In the data rows, 128 means zero.
Here are some points:
np.array([140, 126, 153, 143, 123, 109, 167, 114, 127, 126, 164, 122])
np.array([144, 133, 123, 141, 104, 129, 172, 149, 152, 98, 179, 127])
np.array([87, 146, 155, 132, 148, 153, 66, 97, 108, 190, 78, 158])
np.array([95, 119, 161, 174, 150, 116, 100, 94, 63, 172, 112, 137])
np.array([192, 141, 124, 107, 72, 68, 248, 136, 171, 26, 229, 87])
np.array([103, 133, 136, 111, 124, 151, 85, 117, 138, 134, 92, 141])
np.array([125, 132, 129, 135, 139, 139, 115, 85, 108, 161, 110, 141])
np.array([120, 120, 140, 161, 141, 117, 144, 148, 118, 142, 136, 135])
np.array([132, 141, 118, 130, 117, 102, 140, 112, 113, 116, 146, 133])
np.array([160, 150, 140, 83, 137, 163, 131, 124, 182, 129, 130, 90])
np.array([98, 116, 78, 167, 125, 69, 121, 147, 59, 119, 132, 157])
np.array([177, 130, 98, 69, 123, 184, 144, 140, 220, 93, 144, 74])
np.array([150, 138, 79, 100, 114, 134, 134, 164, 159, 74, 147, 130])
np.array([167, 142, 173, 86, 129, 205, 140, 119, 221, 106, 144, 83])
np.array([114, 141, 119, 129, 100, 170, 122, 142, 148, 137, 114, 137])
np.array([65, 129, 140, 179, 147, 73, 99, 108, 50, 160, 116, 186])
np.array([123, 131, 142, 136, 138, 115, 129, 100, 116, 145, 135, 144])
np.array([121, 133, 74, 134, 116, 100, 132, 151, 106, 96, 144, 159])
np.array([90, 117, 131, 127, 132, 128, 76, 113, 106, 161, 95, 152])
np.array([115, 130, 124, 155, 128, 86, 144, 152, 101, 106, 160, 147])
np.array([166, 138, 207, 69, 105, 144, 136, 119, 214, 130, 152, 81])
np.array([149, 147, 107, 83, 110, 136, 130, 133, 164, 100, 135, 121])
np.array([161, 125, 125, 113, 105, 148, 153, 137, 163, 124, 155, 118])
np.array([157, 133, 100, 134, 145, 170, 132, 126, 124, 162, 118, 109])
np.array([113, 133, 134, 172, 145, 92, 161, 116, 90, 109, 163, 164])
np.array([124, 108, 124, 192, 131, 45, 171, 124, 50, 141, 176, 143])
np.array([129, 125, 97, 120, 132, 154, 101, 133, 141, 144, 121, 137])
np.array([87, 120, 127, 125, 171, 181, 43, 114, 101, 185, 61, 153])
np.array([119, 102, 115, 87, 118, 189, 66, 163, 152, 157, 55, 118])
np.array([98, 162, 92, 103, 179, 216, 34, 108, 140, 159, 47, 160])
np.array([132, 102, 113, 158, 132, 63, 160, 167, 84, 114, 153, 118])
np.array([114, 118, 176, 170, 121, 48, 164, 111, 81, 126, 166, 134])
np.array([181, 110, 122, 35, 91, 206, 107, 163, 232, 113, 86, 70])
np.array([147, 136, 98, 128, 130, 146, 138, 132, 147, 125, 146, 133])
np.array([104, 131, 111, 147, 141, 143, 98, 128, 100, 163, 123, 138])
np.array([190, 113, 157, 71, 116, 133, 157, 129, 208, 85, 152, 95])
np.array([116, 116, 94, 117, 137, 147, 87, 170, 116, 153, 94, 147])
np.array([139, 118, 129, 65, 130, 230, 64, 147, 205, 125, 72, 98])
np.array([180, 146, 128, 105, 100, 130, 204, 132, 195, 81, 192, 105])
np.array([181, 123, 143, 113, 97, 87, 215, 184, 165, 47, 196, 79])
np.array([134, 111, 87, 93, 117, 212, 81, 175, 163, 155, 96, 99])
np.array([128, 155, 156, 94, 135, 192, 93, 119, 202, 118, 117, 129])
np.array([107, 164, 112, 182, 163, 76, 154, 81, 59, 115, 141, 186])
np.array([114, 134, 120, 157, 134, 89, 137, 151, 104, 113, 158, 151])
np.array([160, 120, 136, 80, 97, 146, 127, 111, 173, 122, 115, 111])
np.array([182, 155, 139, 84, 111, 157, 178, 138, 218, 78, 168, 98])
np.array([165, 125, 149, 146, 106, 55, 213, 117, 119, 71, 193, 105])
np.array([128, 129, 134, 123, 90, 82, 154, 117, 122, 74, 156, 143])
np.array([125, 125, 106, 161, 151, 93, 163, 115, 83, 111, 120, 139])
np.array([96, 112, 93, 113, 123, 165, 59, 150, 127, 137, 60, 143])
np.array([124, 139, 95, 135, 124, 162, 123, 128, 136, 129, 127, 133])
np.array([104, 119, 114, 152, 154, 91, 115, 124, 85, 128, 125, 156])
np.array([119, 122, 90, 120, 162, 171, 81, 138, 136, 150, 97, 123])
np.array([92, 131, 147, 176, 121, 97, 134, 116, 105, 127, 141, 166])
np.array([109, 111, 128, 130, 134, 135, 95, 136, 110, 142, 107, 137])
np.array([195, 107, 89, 65, 101, 155, 170, 172, 196, 64, 155, 76])
np.array([102, 154, 130, 106, 147, 203, 74, 100, 166, 155, 83, 137])
np.array([130, 118, 105, 74, 135, 241, 65, 147, 187, 170, 39, 107])
np.array([158, 142, 121, 106, 130, 159, 134, 98, 167, 132, 126, 118])
np.array([190, 163, 126, 58, 81, 172, 159, 95, 217, 80, 166, 79])
np.array([158, 125, 124, 110, 136, 168, 129, 125, 158, 130, 127, 97])
np.array([158, 113, 138, 119, 108, 154, 177, 131, 168, 97, 150, 93])
np.array([122, 156, 98, 158, 132, 79, 154, 97, 77, 114, 146, 154])
np.array([128, 148, 126, 182, 131, 65, 188, 105, 83, 130, 190, 146])
np.array([129, 130, 109, 64, 159, 212, 39, 128, 163, 155, 65, 112])
np.array([104, 120, 108, 131, 121, 128, 100, 122, 108, 159, 98, 132])
np.array([212, 174, 76, 94, 89, 141, 225, 146, 210, 21, 215, 87])
np.array([61, 126, 100, 116, 152, 206, 0, 108, 88, 201, 14, 158])
np.array([144, 126, 169, 118, 129, 157, 131, 110, 154, 129, 140, 92])
np.array([123, 128, 159, 119, 138, 166, 106, 135, 159, 136, 101, 126])
np.array([193, 151, 129, 117, 105, 140, 221, 136, 184, 78, 189, 103])
np.array([164, 142, 118, 53, 104, 186, 105, 133, 208, 120, 117, 97])
np.array([129, 129, 188, 115, 101, 132, 142, 142, 174, 107, 148, 108])
np.array([124, 151, 114, 134, 137, 148, 108, 111, 129, 161, 119, 136])
np.array([125, 112, 122, 147, 141, 148, 122, 142, 129, 155, 102, 149])
np.array([148, 95, 125, 122, 139, 137, 134, 149, 143, 139, 126, 124])
np.array([96, 141, 116, 178, 137, 114, 135, 129, 73, 132, 130, 161])
np.array([129, 151, 115, 161, 139, 105, 154, 104, 103, 134, 158, 152])
np.array([131, 146, 92, 161, 155, 96, 153, 122, 87, 142, 143, 139])
np.array([85, 130, 80, 142, 105, 99, 109, 128, 71, 132, 89, 143])
np.array([166, 133, 125, 123, 114, 122, 181, 120, 140, 83, 176, 104])
np.array([116, 147, 140, 113, 126, 177, 90, 99, 133, 167, 96, 128])
np.array([102, 121, 83, 142, 135, 163, 84, 136, 98, 174, 80, 134])
np.array([129, 123, 181, 102, 124, 161, 119, 168, 211, 104, 128, 124])
np.array([103, 112, 173, 179, 133, 77, 150, 129, 99, 104, 157, 151])
np.array([103, 115, 131, 136, 147, 94, 123, 127, 83, 119, 93, 129])
np.array([181, 117, 120, 44, 104, 201, 126, 181, 233, 85, 119, 74])
np.array([109, 108, 133, 133, 118, 119, 95, 110, 102, 166, 92, 149])
np.array([176, 138, 133, 149, 92, 64, 237, 111, 138, 51, 239, 123])
np.array([121, 118, 119, 141, 117, 85, 124, 141, 90, 141, 138, 132])
np.array([124, 134, 133, 99, 115, 189, 81, 125, 160, 132, 93, 120])
np.array([183, 131, 150, 98, 119, 131, 179, 105, 173, 112, 175, 85])
np.array([134, 116, 123, 126, 109, 94, 152, 138, 117, 102, 151, 107])
np.array([86, 100, 121, 95, 121, 189, 39, 195, 165, 120, 67, 129])
np.array([151, 138, 91, 132, 92, 120, 165, 155, 139, 97, 169, 140])
np.array([90, 133, 137, 169, 138, 71, 118, 107, 45, 153, 131, 153])
np.array([77, 111, 105, 124, 163, 216, 10, 148, 124, 207, 48, 146])
np.array([138, 119, 187, 130, 81, 85, 179, 100, 147, 99, 169, 114])
np.array([88, 116, 134, 91, 172, 234, 0, 135, 142, 226, 1, 146])
np.array([125, 113, 127, 96, 110, 170, 99, 159, 171, 121, 102, 122])
np.array([142, 123, 103, 120, 141, 126, 144, 135, 148, 110, 152, 113])
np.array([105, 108, 127, 114, 138, 165, 71, 155, 116, 186, 79, 111])
np.array([125, 131, 128, 97, 150, 198, 65, 142, 164, 154, 85, 124])
np.array([168, 118, 151, 86, 117, 152, 140, 165, 184, 111, 143, 83])
np.array([166, 152, 139, 117, 111, 120, 181, 129, 169, 91, 178, 126])
np.array([110, 117, 134, 102, 123, 148, 88, 125, 135, 145, 99, 134])
np.array([125, 126, 132, 125, 120, 103, 135, 94, 107, 132, 126, 119])
np.array([103, 131, 123, 150, 136, 107, 107, 90, 89, 166, 123, 158])
np.array([150, 136, 142, 103, 133, 154, 118, 127, 165, 116, 137, 101])
np.array([125, 131, 172, 67, 123, 201, 71, 111, 206, 144, 84, 92])
np.array([47, 95, 137, 189, 157, 108, 51, 109, 28, 195, 53, 188])
np.array([149, 126, 165, 77, 115, 161, 119, 127, 186, 118, 111, 91])
np.array([75, 126, 103, 124, 160, 199, 22, 142, 123, 206, 48, 160])
np.array([37, 129, 109, 176, 157, 117, 34, 95, 16, 209, 30, 187])
np.array([40, 106, 170, 228, 153, 58, 102, 120, 25, 155, 116, 193])
np.array([171, 116, 163, 126, 118, 99, 194, 155, 176, 82, 182, 95])
np.array([128, 108, 108, 157, 108, 90, 163, 156, 91, 127, 172, 126])
np.array([146, 127, 118, 108, 120, 143, 135, 121, 158, 126, 123, 105])
np.array([130, 122, 137, 124, 146, 131, 126, 108, 112, 136, 127, 136])
np.array([112, 117, 151, 161, 105, 97, 141, 132, 114, 127, 147, 146])
np.array([107, 140, 145, 110, 138, 181, 77, 119, 151, 185, 78, 139])
np.array([122, 142, 108, 132, 128, 106, 127, 132, 103, 132, 125, 154])
np.array([104, 117, 198, 139, 137, 148, 97, 138, 142, 162, 100, 145])
np.array([141, 137, 123, 110, 144, 180, 106, 127, 165, 126, 131, 108])
np.array([110, 136, 91, 155, 133, 141, 116, 126, 102, 144, 119, 149])
np.array([161, 159, 113, 113, 143, 122, 162, 102, 123, 105, 138, 108])
np.array([144, 134, 105, 154, 146, 88, 166, 125, 99, 121, 158, 141])
np.array([163, 148, 115, 120, 123, 96, 183, 148, 136, 74, 171, 122])
np.array([135, 150, 125, 157, 146, 62, 173, 96, 67, 108, 158, 130])
np.array([135, 109, 156, 119, 103, 102, 149, 138, 133, 121, 141, 119])
np.array([128, 102, 150, 101, 128, 173, 87, 146, 182, 137, 101, 112])
np.array([54, 149, 126, 195, 160, 121, 91, 108, 30, 177, 95, 170])
np.array([124, 124, 102, 123, 120, 95, 133, 118, 79, 117, 115, 127])
np.array([159, 128, 127, 154, 128, 69, 212, 131, 117, 82, 196, 114])
np.array([106, 143, 102, 167, 152, 70, 132, 106, 58, 144, 140, 182])
np.array([126, 126, 119, 138, 133, 160, 125, 122, 137, 165, 135, 123])
np.array([138, 121, 125, 160, 132, 111, 174, 146, 134, 106, 183, 120])
np.array([154, 147, 118, 92, 130, 167, 137, 150, 184, 96, 139, 87])
np.array([152, 153, 128, 82, 104, 165, 133, 121, 184, 118, 123, 99])
np.array([162, 139, 103, 115, 141, 161, 140, 138, 153, 114, 145, 109])
np.array([104, 130, 123, 180, 126, 50, 156, 88, 38, 143, 129, 156])
np.array([100, 105, 117, 153, 107, 90, 123, 132, 86, 132, 123, 150])
np.array([126, 144, 107, 150, 145, 77, 153, 108, 91, 116, 159, 165])
np.array([154, 158, 121, 89, 123, 195, 113, 139, 200, 122, 128, 122])
np.array([97, 125, 139, 101, 134, 187, 47, 144, 156, 172, 66, 133])
np.array([169, 138, 180, 125, 97, 66, 212, 93, 142, 99, 193, 102])
np.array([150, 117, 133, 152, 104, 95, 187, 135, 116, 123, 180, 131])
np.array([193, 144, 116, 60, 103, 204, 166, 149, 244, 68, 147, 64])
np.array([145, 132, 127, 114, 116, 144, 128, 108, 158, 140, 135, 126])
np.array([142, 122, 123, 141, 129, 144, 144, 152, 151, 133, 122, 142])
Here are 12 more points, each followed by its number:
np.array([113, 124, 139, 127, 146, 151, 96, 155, 160, 126, 124, 126]) 0
np.array([185, 130, 117, 27, 114, 194, 137, 178, 239, 85, 132, 51]) 1
np.array([120, 147, 123, 107, 108, 192, 111, 142, 148, 127, 96, 108]) 2
np.array([141, 135, 114, 189, 115, 61, 211, 135, 97, 98, 200, 159]) 3
np.array([124, 124, 112, 90, 131, 168, 67, 119, 148, 158, 74, 133]) 4
np.array([148, 133, 75, 78, 137, 212, 107, 126, 168, 156, 74, 89]) 5
np.array([101, 134, 143, 134, 114, 158, 92, 129, 128, 150, 100, 134]) 6
np.array([78, 103, 145, 137, 129, 127, 76, 124, 96, 165, 59, 158]) 7
np.array([159, 156, 87, 110, 122, 140, 155, 97, 128, 121, 139, 100]) 8
np.array([130, 131, 103, 125, 110, 156, 134, 149, 139, 106, 129, 130]) 9
np.array([139, 135, 149, 124, 108, 79, 170, 157, 116, 91, 161, 114]) 10
np.array([141, 151, 126, 155, 130, 118, 159, 107, 123, 134, 162, 139]) 11
Which of these numbered points is nearest to each point below, ignoring the 2 directions in which the first points spread most? Its number follows each.
np.array([122, 135, 135, 138, 162, 121, 115, 147, 129, 113, 142, 142]) > 0
np.array([124, 126, 103, 106, 141, 154, 82, 123, 129, 150, 94, 138]) > 4
np.array([118, 118, 152, 98, 117, 139, 96, 119, 147, 128, 94, 120]) > 7
np.array([106, 134, 114, 108, 133, 147, 60, 122, 121, 174, 89, 150]) > 4
np.array([130, 152, 118, 129, 143, 162, 113, 110, 136, 158, 126, 128]) > 11
np.array([145, 154, 118, 49, 105, 255, 84, 152, 222, 125, 73, 72]) > 2
np.array([139, 123, 149, 146, 125, 100, 170, 178, 142, 97, 174, 124]) > 0
np.array([87, 128, 114, 183, 160, 146, 89, 140, 71, 194, 85, 172]) > 3
np.array([102, 116, 105, 189, 115, 74, 161, 148, 67, 108, 157, 159]) > 9
np.array([110, 139, 148, 101, 126, 214, 63, 137, 176, 154, 75, 119]) > 6
np.array([159, 108, 106, 94, 131, 138, 137, 173, 159, 105, 131, 85]) > 1
np.array([155, 130, 112, 99, 91, 135, 163, 136, 154, 92, 148, 77]) > 2
np.array([85, 120, 75, 163, 128, 114, 83, 143, 80, 140, 108, 175]) > 9
np.array([98, 119, 129, 128, 149, 211, 55, 155, 123, 190, 56, 119]) > 2
np.array([126, 119, 118, 116, 120, 120, 118, 113, 126, 136, 125, 136]) > 4
np.array([49, 110, 151, 156, 130, 124, 55, 127, 68, 169, 47, 174]) > 7
np.array([139, 124, 157, 130, 102, 68, 170, 110, 125, 87, 160, 118]) > 7
np.array([177, 145, 133, 78, 110, 121, 155, 107, 176, 87, 157, 107]) > 4
np.array([144, 159, 79, 116, 131, 143, 135, 94, 108, 129, 124, 115]) > 8
np.array([101, 105, 162, 115, 97, 121, 101, 133, 118, 157, 92, 121]) > 7
np.array([181, 140, 85, 127, 79, 75, 224, 141, 156, 42, 223, 115]) > 9
np.array([143, 132, 112, 129, 114, 154, 158, 129, 128, 117, 133, 116]) > 2
np.array([127, 136, 134, 130, 156, 189, 95, 112, 146, 184, 100, 143]) > 11
np.array([175, 151, 128, 159, 152, 106, 222, 95, 133, 118, 194, 117]) > 11
np.array([131, 101, 119, 126, 144, 117, 143, 163, 109, 124, 114, 100]) > 1
np.array([103, 140, 119, 122, 102, 185, 95, 146, 150, 150, 91, 139]) > 2
np.array([89, 102, 75, 193, 141, 36, 129, 149, 8, 153, 126, 159]) > 1
np.array([80, 127, 139, 145, 118, 118, 96, 170, 106, 124, 97, 141]) > 10
np.array([211, 145, 84, 80, 127, 165, 197, 156, 203, 61, 173, 63]) > 5
np.array([102, 118, 144, 133, 145, 137, 96, 151, 106, 151, 92, 136]) > 10
np.array([113, 137, 95, 113, 106, 149, 106, 133, 138, 110, 111, 131]) > 9
np.array([110, 135, 128, 138, 140, 122, 121, 160, 124, 116, 134, 132]) > 0
np.array([20, 115, 133, 204, 144, 84, 57, 157, 18, 178, 67, 182]) > 10
np.array([133, 146, 149, 110, 106, 170, 122, 129, 176, 111, 126, 112]) > 6
np.array([172, 115, 117, 133, 122, 131, 194, 149, 162, 98, 173, 108]) > 3
np.array([95, 139, 105, 141, 126, 113, 111, 110, 81, 126, 133, 135]) > 2
np.array([135, 117, 149, 87, 113, 178, 110, 177, 192, 112, 101, 98]) > 10
np.array([127, 137, 163, 198, 101, 29, 236, 112, 83, 79, 222, 145]) > 6
np.array([60, 110, 147, 156, 141, 131, 64, 163, 79, 161, 74, 155]) > 10
np.array([78, 86, 109, 139, 172, 153, 42, 169, 66, 198, 30, 133]) > 1
np.array([157, 131, 83, 86, 127, 189, 126, 112, 156, 148, 89, 86]) > 5
np.array([123, 140, 98, 87, 144, 217, 52, 119, 151, 182, 61, 111]) > 8
np.array([102, 125, 122, 196, 159, 94, 139, 136, 64, 137, 132, 172]) > 3
np.array([68, 134, 149, 202, 116, 64, 142, 111, 66, 131, 155, 178]) > 6
np.array([126, 140, 161, 161, 122, 72, 185, 108, 106, 91, 180, 127]) > 6
np.array([144, 137, 114, 35, 128, 214, 46, 115, 192, 145, 57, 119]) > 4
np.array([142, 142, 80, 101, 121, 146, 126, 147, 144, 81, 136, 128]) > 9
np.array([150, 117, 86, 90, 110, 142, 118, 161, 152, 100, 120, 95]) > 1
np.array([96, 120, 113, 150, 136, 99, 100, 91, 78, 162, 114, 151]) > 4
np.array([115, 105, 109, 82, 146, 184, 40, 180, 151, 144, 65, 112]) > 1
np.array([158, 147, 138, 142, 124, 127, 192, 101, 137, 110, 171, 119]) > 11
np.array([92, 121, 138, 153, 140, 135, 98, 126, 99, 157, 96, 142]) > 6
np.array([117, 145, 128, 155, 132, 129, 126, 84, 93, 168, 134, 159]) > 11
np.array([124, 137, 113, 107, 121, 131, 94, 121, 129, 157, 109, 139]) > 4
np.array([143, 140, 126, 76, 129, 161, 93, 104, 152, 130, 103, 126]) > 4
np.array([150, 141, 90, 89, 129, 222, 102, 97, 164, 162, 83, 105]) > 8
np.array([152, 124, 182, 121, 91, 77, 179, 124, 141, 86, 173, 118]) > 7
np.array([121, 165, 126, 116, 126, 183, 114, 107, 165, 149, 114, 121]) > 11
np.array([87, 140, 77, 151, 133, 176, 65, 127, 86, 167, 74, 162]) > 9
np.array([155, 153, 166, 125, 104, 111, 194, 121, 166, 90, 163, 114]) > 6
np.array([157, 116, 144, 95, 101, 141, 159, 170, 191, 87, 149, 87]) > 10
np.array([144, 136, 111, 95, 106, 150, 141, 147, 188, 83, 136, 117]) > 9
np.array([101, 113, 160, 160, 136, 104, 118, 164, 111, 134, 136, 146]) > 0
np.array([113, 104, 112, 147, 127, 107, 99, 105, 80, 159, 106, 146]) > 4
np.array([94, 105, 128, 175, 130, 86, 130, 162, 74, 131, 115, 139]) > 10
np.array([187, 134, 112, 98, 106, 109, 185, 133, 168, 108, 170, 109]) > 4
np.array([68, 131, 141, 200, 179, 75, 85, 103, 35, 161, 119, 202]) > 0
np.array([133, 124, 142, 115, 124, 100, 129, 145, 159, 85, 152, 135]) > 0
np.array([134, 133, 72, 176, 162, 78, 166, 134, 58, 119, 150, 132]) > 5
np.array([122, 112, 105, 164, 164, 124, 122, 127, 84, 151, 117, 148]) > 3
np.array([85, 99, 93, 152, 144, 120, 64, 166, 65, 187, 70, 165]) > 1
np.array([139, 147, 135, 131, 134, 161, 146, 103, 142, 136, 132, 124]) > 11
np.array([94, 136, 93, 152, 128, 129, 92, 137, 82, 141, 119, 142]) > 9
np.array([138, 131, 128, 130, 119, 99, 147, 158, 144, 91, 168, 122]) > 0
np.array([154, 122, 104, 93, 127, 149, 122, 146, 153, 116, 118, 96]) > 1
Here are 12 other points, each followed by its number:
np.array([137, 147, 131, 91, 146, 143, 109, 104, 132, 124, 102, 100]) 0
np.array([121, 130, 141, 131, 108, 138, 125, 105, 131, 152, 140, 125]) 1
np.array([86, 109, 148, 162, 134, 144, 77, 131, 103, 174, 95, 167]) 2
np.array([151, 123, 104, 129, 137, 116, 172, 105, 113, 96, 143, 102]) 3
np.array([121, 100, 117, 124, 152, 134, 107, 165, 107, 148, 82, 107]) 4
np.array([139, 129, 88, 118, 123, 127, 126, 132, 117, 144, 110, 124]) 5
np.array([104, 128, 88, 166, 131, 136, 100, 118, 86, 170, 115, 167]) 6
np.array([131, 125, 133, 77, 99, 151, 102, 133, 177, 85, 117, 114]) 7
np.array([134, 149, 145, 101, 104, 161, 120, 117, 177, 132, 117, 135]) 8
np.array([122, 137, 99, 137, 124, 139, 131, 159, 138, 108, 149, 121]) 9
np.array([161, 125, 105, 114, 139, 121, 166, 138, 159, 96, 172, 101]) 10
np.array([134, 132, 153, 108, 140, 158, 95, 112, 156, 150, 96, 136]) 11
The same question for these:
np.array([136, 153, 131, 159, 108, 57, 203, 110, 100, 88, 189, 158]) > 8
np.array([148, 121, 77, 113, 116, 135, 135, 160, 131, 117, 131, 114]) > 5
np.array([162, 158, 117, 95, 104, 132, 148, 111, 194, 97, 158, 131]) > 8
np.array([202, 143, 121, 50, 130, 129, 159, 125, 191, 90, 145, 88]) > 0
np.array([134, 146, 129, 129, 108, 49, 158, 107, 100, 73, 174, 143]) > 7
np.array([137, 146, 102, 112, 124, 193, 100, 131, 169, 143, 101, 132]) > 6
np.array([120, 124, 139, 166, 96, 82, 171, 106, 76, 139, 155, 134]) > 1
np.array([96, 131, 94, 132, 146, 190, 66, 159, 143, 153, 103, 133]) > 9
np.array([108, 133, 103, 109, 171, 181, 48, 141, 140, 167, 88, 126]) > 10
np.array([81, 104, 121, 142, 159, 112, 70, 162, 69, 177, 81, 145]) > 4
np.array([96, 117, 145, 190, 151, 29, 147, 83, 41, 135, 151, 171]) > 11
np.array([173, 115, 119, 98, 83, 100, 179, 153, 169, 29, 174, 110]) > 7
np.array([120, 144, 75, 128, 128, 146, 114, 172, 134, 112, 137, 142]) > 9
np.array([94, 134, 71, 109, 140, 193, 41, 173, 136, 161, 76, 152]) > 9
np.array([148, 127, 106, 131, 140, 135, 167, 125, 133, 89, 115, 112]) > 3
np.array([96, 132, 141, 143, 119, 76, 136, 141, 102, 100, 129, 149]) > 7
np.array([103, 106, 114, 141, 139, 158, 86, 177, 130, 139, 107, 148]) > 9
np.array([85, 129, 118, 160, 120, 100, 113, 112, 70, 154, 98, 191]) > 8
np.array([163, 116, 122, 90, 117, 122, 137, 177, 160, 80, 139, 91]) > 4
np.array([147, 121, 91, 108, 146, 147, 126, 140, 155, 124, 132, 106]) > 10
np.array([107, 124, 147, 118, 150, 159, 76, 113, 128, 181, 78, 145]) > 11
np.array([117, 141, 129, 151, 126, 72, 138, 109, 70, 120, 152, 136]) > 0
np.array([134, 115, 158, 186, 97, 43, 210, 129, 103, 93, 207, 153]) > 2
np.array([140, 148, 104, 159, 108, 87, 193, 124, 111, 98, 182, 146]) > 6
np.array([148, 119, 156, 138, 129, 134, 165, 145, 161, 125, 162, 123]) > 2
np.array([92, 112, 134, 186, 108, 73, 148, 98, 39, 167, 131, 151]) > 1
np.array([127, 128, 137, 152, 121, 68, 163, 82, 77, 120, 147, 121]) > 0
np.array([138, 132, 140, 91, 119, 146, 109, 96, 144, 129, 104, 105]) > 0
np.array([116, 92, 151, 166, 158, 111, 123, 151, 87, 165, 134, 105]) > 4
np.array([137, 135, 109, 96, 147, 166, 122, 122, 144, 108, 96, 108]) > 3
np.array([120, 146, 116, 148, 116, 80, 152, 109, 113, 123, 158, 170]) > 8
np.array([153, 133, 129, 130, 111, 139, 176, 118, 165, 127, 178, 100]) > 1
np.array([115, 142, 118, 110, 121, 162, 98, 116, 133, 145, 86, 159]) > 8
np.array([98, 147, 118, 146, 132, 137, 106, 88, 102, 144, 111, 164]) > 8
np.array([182, 142, 114, 51, 111, 202, 132, 174, 240, 77, 143, 82]) > 9
np.array([165, 143, 132, 52, 154, 230, 95, 117, 223, 122, 80, 86]) > 0
np.array([126, 114, 168, 100, 158, 172, 79, 114, 162, 141, 94, 134]) > 11
np.array([158, 133, 106, 135, 126, 90, 193, 120, 105, 84, 168, 120]) > 3
np.array([136, 122, 118, 132, 157, 125, 129, 121, 124, 155, 131, 120]) > 10
np.array([148, 107, 107, 146, 137, 126, 152, 130, 106, 115, 130, 115]) > 3
np.array([122, 157, 144, 54, 123, 242, 50, 160, 246, 136, 84, 121]) > 8
np.array([124, 117, 108, 156, 152, 105, 152, 124, 89, 111, 113, 134]) > 3
np.array([118, 145, 121, 164, 118, 85, 157, 112, 99, 109, 163, 159]) > 8
np.array([138, 93, 128, 127, 129, 84, 144, 144, 113, 107, 138, 118]) > 4
np.array([123, 127, 126, 160, 161, 82, 132, 142, 93, 123, 160, 138]) > 10
np.array([164, 140, 160, 104, 85, 93, 201, 122, 183, 74, 180, 99]) > 8
np.array([117, 169, 106, 166, 164, 149, 138, 100, 104, 126, 135, 171]) > 6
np.array([120, 125, 105, 117, 107, 105, 118, 129, 121, 88, 132, 136]) > 7
np.array([107, 137, 157, 94, 169, 212, 28, 119, 174, 187, 60, 127]) > 11
np.array([127, 134, 109, 91, 88, 112, 120, 147, 154, 97, 135, 113]) > 7
np.array([112, 134, 142, 189, 168, 87, 154, 89, 65, 152, 144, 169]) > 11
np.array([137, 117, 137, 154, 126, 88, 180, 157, 113, 93, 156, 114]) > 4
np.array([119, 124, 158, 110, 138, 152, 98, 116, 142, 133, 103, 123]) > 11
np.array([61, 123, 171, 178, 143, 79, 89, 136, 72, 159, 114, 191]) > 2
np.array([115, 97, 130, 121, 79, 86, 137, 142, 107, 111, 131, 124]) > 7
np.array([139, 122, 126, 176, 111, 51, 199, 168, 108, 72, 208, 148]) > 9
np.array([72, 101, 122, 163, 164, 145, 57, 162, 73, 181, 63, 151]) > 4
np.array([125, 149, 141, 127, 122, 138, 121, 92, 123, 160, 130, 124]) > 1
np.array([110, 123, 101, 129, 120, 134, 108, 122, 115, 150, 101, 126]) > 5
np.array([144, 133, 136, 148, 108, 110, 173, 114, 126, 139, 153, 127]) > 1
np.array([36, 113, 82, 164, 160, 199, 0, 151, 74, 224, 34, 189]) > 9
np.array([138, 127, 137, 177, 132, 51, 210, 109, 75, 103, 166, 125]) > 3
np.array([169, 150, 99, 87, 114, 181, 154, 129, 188, 83, 153, 110]) > 6
np.array([94, 126, 108, 135, 119, 107, 104, 130, 98, 122, 98, 152]) > 7
np.array([86, 128, 130, 155, 132, 89, 98, 131, 86, 123, 121, 176]) > 7
np.array([147, 121, 103, 118, 112, 158, 140, 131, 127, 139, 113, 104]) > 5
np.array([213, 159, 160, 27, 103, 241, 161, 109, 255, 79, 135, 44]) > 0
np.array([150, 134, 101, 129, 128, 131, 153, 125, 147, 120, 162, 129]) > 6
np.array([119, 137, 176, 141, 152, 109, 128, 111, 133, 142, 146, 127]) > 11
np.array([109, 103, 166, 126, 124, 181, 82, 139, 154, 172, 95, 118]) > 2
np.array([166, 160, 89, 84, 96, 132, 189, 104, 166, 48, 149, 104]) > 3
np.array([158, 146, 164, 87, 104, 168, 138, 167, 212, 99, 162, 98]) > 2
np.array([167, 178, 133, 63, 123, 213, 150, 99, 249, 93, 142, 92]) > 8
np.array([118, 132, 123, 106, 133, 160, 81, 114, 133, 162, 107, 113]) > 1
np.array([124, 98, 151, 129, 143, 130, 111, 133, 102, 158, 104, 112]) > 4
